In the rows, zero is written as 128.
Which row each row swaps with, under one turn or mirror
kedu: [134 128 123  97 150  75 111 106  95 120 108 140 125 104 137 155 123 134
  97 139 136 119 142 126 126]
fim: [144 128 122 115 160  81 111 100  98 123 102 146 114  96 138 152 130 154
  98 146 128 133 136 120 118]
Doda: [137 127 119 104 163  83 110  97 108 124  97 144 113 107 132 143 125 150
  93 140 134 127 143 116 114]
radis: [147 109 128 123 130  72  91 132 138 138 103 145 138 112 133 111 113 138
 116 123 122 158 109 137  90]
fidim: [124 127 120 101 120 121  95 105 147 133 139 136 137 115 137 141 104 150
 131 182 149 106 126 141  89]
rufu: [123 141 124 135 151 100 130 112 128 135 122 137 148 121 153  98 124 151
 117 154 137 159 130 116 101]
budod: [114 111 142 140 117 102 123 142 129 130 132 112 144 118 134 166  94 167
 131 138 122 108 122 144 113]
sas: [148 110 125 133 130  81  91 129 126 142  97 148 140 125 143 115 121 149
 112 127 127 161 114 144  89]
Rifon: [105 112 142 129 120 107 118 136 125 131 128 113 153 121 132 160  95 172
 134 139 130 105 125 145 119]
Fomov: [107 111 135 143 129 109 116 134 134 129 131 110 146 110 134 169  97 166
 130 135 123 106 129 146 107]
keda: [132 110 122 131 129  75  89 128 129 129 102 144 143 116 146 113 111 135
 113 121 128 167 107 135 103]
sil: [134 104 126 123 128  81  80 136 130 146 112 145 143 104 141 116 109 135
 120 126 137 164 118 148 107]
fofo: [135 109 116 127 129  71  92 137 137 133  96 144 141 117 147 125 107 140
 118 120 125 157 109 153  94]
Govat: [142  96 146 122 162 110 126 112 122 135  96 113 136 124 127 134 105 158
 101 133 140 134 119 101  98]
Pufo: [145 109 125 130 128  89  84 133 133 132 109 149 145 124 144 130 123 136
 120 120 132 170 113 134  98]
Gero: [140 131 117 101 155  68 113 108 105 119 108 136 114 108 130 140 126 137
  93 141 134 125 133 117 125]
boge: [127 127 117 108 110 131  97 105 137 134 139 129 140 111 139 127 115 143
 130 176 135 100 128 137  99]
lif: [142 103 145 113 169 100 125 112 120 135  90 121 129 132 129 142 108 154
  99 128 143 122 117 109  99]
Kasim: [124 128 121 104 118 127  99 107 143 133 140 133 136 112 140 140 112 141
 132 185 143 104 126 139  92]
Lub: [104 114 141 138 126 100 118 139 122 132 130 111 140 120 123 161  99 170
 141 136 127 107 128 147 109]
biga: [135 121 125 111 114 124  93 118 147 130 138 129 133 109 145 135 117 146
 129 182 138  98 130 143  93]
kader: [111 117 151 145 120 107 120 136 129 129 133 111 145 114 128 163 102 167
 139 140 133 108 122 139 114]
pefar: [138 136 119 113 162  77 112 100 106 134  97 142 117 111 139 148 135 150
  95 146 121 125 137 123 116]
fabe: [122 129 126 131 145  95 131 125 128 128 115 136 134 121 163  93 119 143
 115 156 133 161 125 119 109]
risab: [121 130 129 108 120 124 102 108 141 126 142 130 139 113 140 137 119 141
 132 183 149 101 118 141  92]
Gok: [138 107 119 130 133  67  93 132 133 140 105 141 144 116 141 113 112 134
 114 122 138 160 108 138 101]
minet: [135 110 146 121 172 110 120 110 117 130  99 115 128 132 124 131 110 161
 101 128 145 131 114 114  94]
migi: [123 137 125 141 145  96 130 116 135 140 130 144 137 128 147  95 125 148
 109 152 140 156 136 119 106]
pas: [144 112 140 121 177 104 116 112 110 137 103 121 131 130 132 133 103 151
  93 130 149 123 106 109 103]
pasa: [127 126 119 105 112 120  96 102 143 132 137 129 146 113 141 136 120 147
 127 182 152 103 128 139  95]
mab: [139 138 119 117 160  68 112  98 115 117 106 144 120 105 135 147 127 139
  92 139 122 122 135 123 122]
gupil: [118 127 120 104 114 130  97 110 141 136 135 134 139 115 137 131 110 145
 133 179 149 100 129 141 105]
zub: [129 127 117 109 115 123  94 107 139 136 137 139 141 116 133 134 115 140
 130 180 143  93 135 135  98]
redu: [134 133 111 108 161  89 115 108 102 127 100 143 123 107 138 156 120 141
  96 143 130 124 136 104 124]
bovil: [104 106 141 135 121  96 113 140 133 127 128 111 149 119 133 163  98 172
 131 138 117 109 128 144 113]
vuf: [152 135 110 107 150  76 105 106 107 128 105 148 117  98 129 149 129 144
  99 146 127 117 134 118 124]
sep: [135 102 145 112 169 101 120 105 120 137 106 112 132 141 128 136 115 156
 100 130 139 130 110 111  94]
kagi: [116 116 140 143 127 100 118 138 128 131 130 112 146 119 139 166  99 163
 136 142 121  95 128 148 109]
lozik: [138 114 120 129 136  74  96 128 127 142 103 148 154 119 145 115 109 146
 117 122 129 168 120 138  90]
bog: [105 112 142 138 124 107 121 138 127 133 124 112 150 117 127 161  95 169
 123 140 122 102 126 154 113]
Vov: [140 132 122 105 159  75 111 108 103 125 101 145 120 101 125 144 123 135
  91 146 131 125 124 114 121]
tomil: [132 132 112  99 151  80 105 102 105 136 113 144 113 103 127 143 125 145
  92 142 119 121 136 116 125]
tofip: [133 102 116 127 132  91  95 140 131 136 103 153 146 119 146 116 106 141
 114 126 134 168 111 139  91]
gunal: [138 119 123 130 130  80  91 129 126 142  94 145 141 115 150 121 111 138
 117 126 133 166 113 144  81]
sim: [126 124 119 112 116 126  99 107 144 136 141 135 132 109 144 138 113 138
 128 179 143  96 125 140  97]
loso: [113 142 117 132 157 102 125 114 124 129 133 144 139 126 159  98 111 146
 106 153 134 150 132 120  95]
naba: [132 125 117 108 111 129 104 112 139 129 142 131 141 105 137 137 114 141
 129 179 137 103 134 137  86]
tas: [122 130 124 106 121 130  92 107 135 135 136 133 133 107 146 131 109 137
 130 181 143 105 124 142  93]
Zepe: [130 134 121 108 165  83 115 117 113 126 103 155 118 108 129 162 138 134
  98 144 131 127 135 121 118]
Fadop: [111 107 135 140 123 102 119 140 123 133 135 110 144 114 139 165 103 168
 134 137 126 102 125 146 112]
Kini: [127 139 117 134 148  96 120 118 133 135 132 150 137 124 159  96 117 149
 115 152 133 161 130 120 105]
sar: [110 112 146 143 119 105 120 138 129 129 131 117 146 116 133 166  99 171
 135 135 128 105 125 140 111]
kepus: [108 114 141 139 118  99 123 131 130 131 128 121 146 114 132 163  96 176
 142 133 132 105 133 134 111]
sefet: [135 101 121 130 119  77  97 125 134 139  99 146 152 121 138 118 108 137
 106 120 130 156 115 149 100]
duf: [111 111 151 142 120 106 125 138 119 129 126 113 152 109 136 163  97 171
 131 137 126 109 124 143 116]
piz: [131 125 120 109 113 125  97 116 139 134 138 127 131 111 141 139 113 140
 126 185 147 104 132 147  93]

radis swaps with mab
Pufo swaps with Zepe
fabe swaps with pas
loso swaps with Govat
kedu swaps with sil
Kini swaps with lif
vuf swaps with fofo
pasa swaps with Lub

